In the rows, zero is written as 128.
Where one turn sends some rows of the set: a few examples, then the rows asked:
lodem: [121 133 147 107 135 115 124 151 119 117 165 127 150 138  98 111 130 135
 135  98 122  90 104  93 154 122 132 149 152 127 132 158 121 160 152 132
 148 128 136 131 128 137 118 144 144 124 138 149 118 118 106 147 122 136
 111]
timum: [109 128 146  82 136 105 139 179 112 128 168 157 135 138 116 136 116 141
 138 119 117 118 113 131 129 105 126 130 146 126 129 131  87 159 112 140
 129 137 118 110 154 117 135 151 140 116 126 120  94  96 113 145 110 144
  97]
noda: [107 124 155  97 146 117 137 175 126 129 168 154 141 150 127 125 134 124
 119 106 124 113 108 110 133 113 113 125 146 139 126 166  87 170 112 137
 137 129 114  97 127 115 112 159 142 112 137 130 112 105 107 138 127 156
 104]
Tesir: [128 122 122 102 159 116 153 155 140 120 179 154 132 129 130 103 128 119
 143 112 121 104 105 116 148 128 132 162 136 131 140 176 122 147 136 139
 141 111 157 124 143 124 114 147 123 140 149 123 112 134 135 154 129 131
 106]
tur: [105 144 149 107 134 130 122 165  98 125 180 144 148 128 100 124 133 134
 127 103 123  99 117  99 136 101 120 119 141 126 135 146  90 159 147 151
 128 138 126 118 141 121 116 139 149 119 132 128 114  94  93 145 108 138
 108]
vobot: [141 139  99 139 166 130 146 160 135 111 172 147 112 112 129  90 125 111
 140 120 122 114 121 133 124 121 119 157 134 145 151 167 112 134 136 131
 135 134 149 121 149 104 117 135 135 146 116 128 101 118 126 157 107 133
 115]
Dume: [128 135 147 130 126 131 134 126  82 108 126 135 134 158 150  92 118 133
 135 130 127 138 141 135 143 123 127 149  89  98 150 117 103 150 138 103
 142 141 120 103 125 156 124 125 113 128 118  92 126  99 128 136 157 119
 148]
Tiva: [141 124 105 132 164 108 167 147 118 106 166 159 112 124 132  95 120 111
 128 113 119 119 133 123 127 114 111 164 142 151 151 157 119 147 136 110
 140 131 150 119 133  98 103 149 155 119 123 144 105 117 120 142 115 134
 123]
zufuz: [114 124 142 145 125 141 141 134  92 122 145 116 145 134 150  95 127 127
 140 132 133 139 142 132 141 136 137 144  91  98 152 115 111 153 142 122
 139 114 114  98 110 160 126 132 116 106 126 106 107  96 135 128 152 121
 155]
Nof: [126 108 137 133 140 128 107 134 104  85 132 157 136 151 141 108 125 122
 108 129 123 134 137 145 120 111 122 111  94  70 155 134 100 144 131 125
 117 147 110 116 112 158 125 113 118 133 116 119 114 106 124 127 153 133
 140]
tuvad: [117 141 121 132 150 118 136 161  96 110 174 142 134 120 104 108 116 137
 138 112 124 106 145 115 115  88 108 132 142 121 147 144  85 149 160 132
 137 137 153 110 149 107 107 137 155 130 115 135 101  85 102 145  95 126
 115]
zuv: [118 114 128 128 132 128 135 114 109  94 151 130 131 141 148 101 136 142
 122 127 115 132 136 143 148 140 137 140  92  77 137 117 110 152 143 121
 132 114 122 110  95 157 123 130 107 103 136 116 125  92 136 132 147 132
 159]
Mimad: [118 130 121 111 145 107 139 176 119 112 160 147 116 124 117 103 115 122
 154 125 120 118 134 138 101 111 109 151 147 132 133 124  86 149 125 116
 141 140 131 109 151  97 131 145 153 117 103 125  81  90 123 144  99 134
 109]
fumo: [126 110 136 102 154  99 164 150 131 121 167 152 134 143 127 116 125 125
 130 108 122 115 109 107 153 125 129 159 149 141 135 173 130 162 127 123
 145 116 141 116 124 124 105 162 141 120 148 147 115 128 121 144 135 144
 112]
nured: [115  96 140 135 132 126 114 138 116  95 147 141 152 142 142 108 132 123
 113 126 126 129 133 139 126 129 127 118  99  65 151 138 110 151 135 134
 123 119 111 109  95 164 127 127 117 117 133 128  99 108 139 116 159 133
 146]
pamu: [128 113 140  86 137  96 156 159 116 117 164 154 135 130 115 121 126 132
 136 116 115 104  93 118 150 121 147 155 153 135 129 131 125 153 119 136
 131 124 131 133 142 131 137 147 135 115 144 132  97 125 121 140 121 142
 100]
gaki: [121 136 124 129 157 125 140 171 114 111 168 160 119 132 130 103 130 111
 118 113 121 119 132 122 106 103  97 127 141 149 142 150  76 157 121 124
 133 145 125  99 136  90 110 146 157 115 112 124 103  93 106 136 105 148
 116]
Rafe: [128 108 135 150 141 126 127 136 103 127 142 127 149 130 137  92 121 120
 125 133 132 127 139 132 131 125 141 109  89  81 154 115 105 147 130 127
 132 110 117 100 122 163 127 128 112 109 129 123 104 107 127 104 156 121
 142]
rapu: [107 128 143 100 143 117 134 178 131 122 182 148 145 143 129 115 137 130
 128 110 118 104 100 117 141 118 125 139 142 122 123 177  85 157 122 150
 131 120 134  94 141 120 118 152 128 142 145 105 102 111 125 143 128 143
  98]
bifug: [140 119 139 133 144 118 119 127  96 113 124 146 136 153 136  87 111 125
 120 131 126 126 137 135 135 112 132 115  86  81 150 119  96 143 126 109
 136 134 125 106 135 160 125 120 110 129 118 109 123 110 119 113 162 120
 135]
sutup: [120 112 129 133 144 125 117 119 112  94 133 141 118 144 136  97 128 126
 121 133 123 136 143 148 126 123 128 119  83  67 129 127  96 141 133 118
 123 138 112 100 117 153 120 114 111 115 113 119 129  87 110 129 150 129
 142]
latig: [120 144 121 137 147 131 127 185 128 112 174 139 127 127 131 101 136 123
 126 116 118 114 114 133 116 111 110 134 143 135 136 167  75 143 121 142
 125 143 127  91 145 102 120 139 140 146 113 109  90  94 117 148 108 145
 103]
nupog: [123 119 132 128 135 139 127 124  98  81 133 157 126 151 154 108 122 128
 129 131 125 144 150 148 124 119 115 146  90  85 160 132 108 149 147 117
 128 146 120 125 106 151 122 115 116 130 117 107 122 101 136 151 147 127
 154]
futi: [132 129 115 131 148 105 139 145 118 104 160 124 135 128 104  94 114 136
 148 107 122 101 132 108 133 109 119 162 153 124 143 156 119 149 163 111
 156 127 162 123 136 119 109 141 151 136 121 157 108 110 116 145 107 121
 118]
zan: [126 115 125 129 143 131 134 111 107  82 132 138 115 145 149  92 132 132
 131 133 123 133 142 145 131 129 128 143  88  81 136 119 100 146 147 113
 134 129 125 113 105 152 118 115 107 112 120 112 135  90 123 139 144 129
 154]
guno: [111 110 130 133 136 122 120 125 116 106 153 133 132 139 136 108 130 136
 113 127 117 136 137 147 141 134 136 116  89  63 132 125 104 147 128 127
 121 122 109  99 106 159 123 131 114 107 128 123 117  89 121 122 154 131
 147]
mipo: [136 113 115 112 147  99 154 153 121 101 157 145 117 117 118  87 124 113
 152 122 117 103 113 123 124 127 130 175 153 140 136 125 125 146 132 111
 143 128 141 132 140 111 133 141 148 113 120 140  84 121 131 139 107 132
 113]
Fuz: [109 107 135 129 128 136 135 129 109  92 151 140 143 142 153 110 129 127
 133 129 127 140 147 141 128 136 123 150  95  79 158 134 119 156 152 125
 131 116 121 116  90 159 121 129 117 115 134 116 106 104 152 140 152 126
 161]

lodem turns into futi
Rafe turns into zufuz
fumo turns into Tiva
And these:
sutup turns into guno
Fuz turns into nupog
mipo turns into Mimad
Tesir turns into vobot

Where one turn sends some rows of the set: a few examples, then the rows asked:
lilid: [129  87  94 106 148 104 109 140 104 121 134 129 126 141 138 147 108 132
 117 152 110 142 127 160 115 121 100 162 131 130 125 141  97 103 116 109
 138 128 127 147 148 128 116 124 110 121 159 129 138 125 165 103 135 137]
tig: [128 122 130 141  99 122 110 131 136  93 130 122 150  94 149 121 128 123
 124 130 141 122 126 161 131 148 135 131 140 127 157 113 139 128 115 139
 124 127 141 111 125 133 125 139 133 129 134 101 155  97 131 100 117 138]
tiv: [127 114 148 116 159 112 144 125 134  99 157 137 135 101 126 123 108 103
 112 114 122 146 155 127 121 119 128 132 120 130 122 120 121 113 119 132
 130 117 119 158 129 134 171 144 136 118 150 136 123 129 117 116 109 109]
Bugeb: [121 100  89 102 172 113 121 114 128 136 147 106 142 148 136 140 117 113
 118 155 103 130 122 142 124 123 110 145 134 126 119 128 104 125 108 100
 138 138 113 152 135 123 132 125 107 117 148 144 139 133 152 118 140 132]
gutol: [ 88 115 159 116 114 128 125 134 141 134 114 136 123 125 116 133 120 134
 126 119  95 132 132 118 114 119 121 160 144 136 111 144 124 117 102 129
 152 124 131 110 101 147 130 113 119 158 174 127 137 130 150 108 114 143]
fise: [131 118 129 139 105 118 111 129 140  97 132 128 146 100 144 120 132 135
 120 139 149 119 128 158 129 146 137 132 143 127 159 114 139 131 116 132
 119 130 142 106 122 142 126 144 134 129 138 102 164 101 138 102 112 136]
navi: [106 106  96 116 129 136 130 123 128 165 144 108 117 107 154 120 126 114
 125 120 115 127 122 159 140 126 153 135 109 140 119 131 123 124  89 129
 134 159 107 140 129 145 129 127 134 115 151 132 148 125 112 132 120 134]
teso: [143 129 101 106 134 129 141 103 124 114 154 113 141 152  93 113 103 132
 113 126 123 143 145 141 135 116 103 141 142 121 129 139 129 117 157 167
 113 122 134 115 115 130 117 142 139 142 141 111 116 142 131 104 132 142]
giku: [ 91 110 164 117 117 124 127 134 142 137 110 129 116 124 128 138 116 131
 133 122  98 132 126 117 111 120 122 155 145 136 112 145 122 119  99 137
 152 129 134 108 104 145 121 117 121 157 178 130 133 128 147 112 115 143]
variz: [136 133 105 107 147 126 145 113 120 102 145 112 131 151  99 115 107 137
 115 127 125 145 142 136 134 116  98 145 155 119 138 143 130 112 163 158
 114 126 134 113 112 124 119 143 139 141 139 111 121 148 126 107 128 139]
puzi: [126 100 104 133 141 163 124 140 166 106 142 130 118  96 166 139 124 129
 118 151 121 134 121 121 140 134 130 133 123 116 134 111 145 139 118 109
 146 105 127 135 140 109 129 129 129 114 108 142 124 114 125 126 115 128]
gebif: [ 87 102 139 109 125 128 133 130 135 153 120 127 107 110 144 133 127 119
 132 118 103 125 134 128 114 120 137 152 128 143 112 154 108 118  88 133
 144 146 121 132 117 153 126 115 124 128 183 127 155 129 131 122 114 131]
zepum: [108 116 116 102 140 151 114 141 104 120 129 116 102 124 130 123 133 124
 101 135 139 156 144 130 131 134 130 151 142 117 116 124 137 115 124 140
 125  93 163 121 155 182 109 107 143 126 113 121 142 129 133 125 124 135]
dorug: [136 134  99 114 137 132 129 114 121 108 161 111 140 145 101 105  97 130
 112 121 125 138 139 144 140 115 109 133 147 125 132 131 136 118 156 160
 108 125 131 107 119 124 123 148 143 149 134 114 117 138 124 104 134 147]
Litel: [124 126 133 120 104 145 121 140 139 110 135 116 144  92 156 111 140 132
 120 104 125 116 123 146 133 142 129 149 143 111 140 129 141 139  97 139
 114 141 134  98 107 142 122 140 140 128 129 104 146 104 121 126 125 136]
Suner: [ 93 110 161 120 119 128 128 137 148 124 108 130 124 124 122 135 111 131
 126 125 100 135 132 112 113 120 119 152 151 133 108 135 134 129 105 131
 158 122 139 105 104 139 129 121 119 169 165 132 137 126 150 101 113 144]
rap: [120 128 110 122 136 152 145 129 153 130 115 129 111 131 154 134 123 137
 149 140 107 121 101 140 139 131 133 152 127 132 142 139 125 116 112 113
 139 135 115 125 106  98  90 148 134 130 139 136 134 111 139  92 126 134]
nesof: [130  97 114 125 134 125 137 111 146 113 163 127 158  86 136 115 110 112
 100 125 112 133 152 127 117 110 120 127 128 141 127 126 126 124 130 136
 128 140 104 138 126 113 164 141 126 123 158 120 129 137 111 138 110 114]
karod: [109 116 106 128 141 162 155 112 160 145 135 127  96 124 126 131 113 119
 134 145 117 139 140 104 140 113 149 124 116 152 123 128 135 126 131 149
 150 114 121 133 117 121 117 132 138 141 143 138 121 145 108 118 112 126]
Tenat: [123  92  97 111 160 102 109 124 114 122 138 118 131 148 133 145 111 128
 116 149 112 142 126 151 116 115 101 150 126 132 125 144 101 105 119 107
 138 130 122 152 150 122 130 119 101 122 158 134 139 130 164 103 126 134]
timeb: [132 123 128 140 105 114 113 125 143 100 125 128 149 103 139 131 123 121
 129 140 148 121 136 152 129 143 141 125 139 134 159 113 142 131 123 131
 131 120 138 113 129 138 121 137 130 133 140 101 163 100 135  92 108 132]
Mim: [122  93 114 127 123 152 130 160 110 120 122 138  78 102 140 122 116 144
 111 116 112 150 134 137 125 130 100 156 111 134 111 163 130 121 136 158
 138 117 137 125 122 137  96 137 135 135 143 134 102 133 141 124 123 143]
fitoz: [109 111 114 106 138 138 106 147 115 134 130 114  90 125 130 129 131 129
 108 123 133 149 132 132 132 140 131 146 142 102 115 132 139 133 105 140
 134  99 168 120 149 187 117 107 138 122 120 121 131 118 136 124 127 145]
Bavam: [120 134 142 110 154 120 156 131 146 119 120 134  95 136 143 143 109 129
 148 122 103 140 115 128 134 126 141 141 119 117 137 123 125 115  98 127
 145 118 128 146 108 125 130 146 135 118 142 148 128 102 134  84 121 119]
teros: [110 108  96  97 132 134 107 142 130 149 134  99  92 128 140 143 128 127
 101 126 116 139 123 128 143 138 137 147 132 100 126 134 144 149 102 146
 141 104 150 114 137 178 120 117 140 124 137 139 128 118 139 131 127 147]
kezo: [124  93  87 125 118 132 119 124 157 149 154 112 140 106 149 134 117 118
 105 126 105 115 117 132 132 116 121 128 128 125 136 139 130 149 120 142
 135 154 102 113 116 118 141 126 124 134 162 131 128 136 121 145 118 144]
Visi: [115 122 113  99 141 155 136 129 151 147 157 100 134 110 150 110 135 123
 114 105 100 126 114 128 141 132 128 146 150 107 120 132 128 137  93 128
 118 148 113 117 103 134 130 130 140 122 128 133 133 121 113 142 130 131]
dako: [122 111 143 116 152 114 143 120 135 103 162 130 135 100 127 121 109 105
 116 121 114 147 157 122 120 118 128 127 123 135 120 117 124 104 126 132
 131 118 120 158 129 130 171 139 125 117 149 136 126 124 115 121 107 102]
riba: [118 119 114 133 130 127 138  99 159 124 129 126 124 124 126 138 110 112
 129 159 138 134 141 122 137 115 156 108 123 160 147  98 138 122 132 137
 146 110 126 132 136 120 130 128 123 139 140 122 156 124 126  98 108 131]
kalo: [132 129  82 115 127 139 131 117 121 124 160  95 136 144 120 100 103 121
 116 126 118 136 131 161 161 116 126 128 133 126 122 122 144 130 138 145
 114 136 126 108 118 129 128 157 151 151 132 118 121 135 120 111 136 149]
vafu: [112 108 115 107 137 141 112 150 117 120 133 105  94 122 127 122 128 125
 102 127 141 150 140 125 133 138 126 154 138 107 110 121 136 126 118 136
 126  98 172 121 153 180 116 111 136 120 114 120 139 129 135 126 130 145]
miluk: [126 114 105 133 124 173 128 121 125 109 131 124 134 112 134 100 133 120
 117 153 124 136 141 146 129 131 113 150 144 154 112 137 126 102 149 114
 112 129 130 120 135 122  87 118 130 129 116 105 147 142 133 111 133 147]
Dasu: [117 115 117 117 131 160 119 130 111 107 138 118 118 118 121 106 127 123
 109 137 135 147 160 131 130 131 116 162 151 140 106 130 134 108 144 134
 112 103 158 123 147 164  95 112 135 124 106 108 143 136 133 121 137 137]
Mirid: [130  87  97 114 156 108 106 135 103 112 126 129 126 135 137 149 114 137
 119 145 116 140 133 163 110 126  89 152 121 129 125 143 102 108 129 115
 148 125 127 148 151 133 116 122 113 128 156 129 132 128 167 107 124 140]
sufen: [144 120 110 109 147 116 139 105 125 108 143 124 119 143 107 126 120 141
 109 136 127 139 154 127 123 122  86 156 149 121 141 159 112 111 157 158
 108 123 137 132 123 117 105 137 126 113 147 117 127 141 135 111 131 127]
tar: [136 112 109 113 156 123 145 114 135 116 145 133 101 122 138 143 146 137
 112 145 128 137 151 112 118 139 102 147 134 120 142 159 108 114 140 139
 119 115 122 153 128 122 107 120 112  85 136 126 138 134 127 131 123 115]
gena: [130  84 105 125 133 119 111 154  94 111 120 137 102 116 136 132 116 140
 114 133 122 145 135 158 116 130  91 169 116 128 110 160 113 115 132 131
 140 116 142 143 151 138 108 127 124 126 147 129 122 123 162 108 130 143]
Biga: [119 107 133 131 124 150 119 149 163 101 129 132 133 109 143 137 100 133
 121 135 105 136 114 123 134 123 121 135 139 124 121 103 153 140 115 116
 156 101 139 101 117 115 134 125 131 158 120 140 118 110 143 105 122 147]
dira: [120 121 152 112 154 107 147 130 134 100 148 135 128 107 129 128 102 112
 116 116 114 150 156 122 124 118 131 131 121 129 122 116 126 106 115 126
 132 111 124 152 132 133 163 148 128 116 147 139 125 115 114 106 112  99]

gena turns into sufen
vafu turns into lilid
And these:
Visi turns into navi
riba turns into Biga
dira turns into timeb
Mim turns into tar
zepum turns into Mirid
tiv turns into fise
rap turns into karod
Bugeb turns into kalo
giku turns into dako
gebif turns into nesof
dorug turns into fitoz

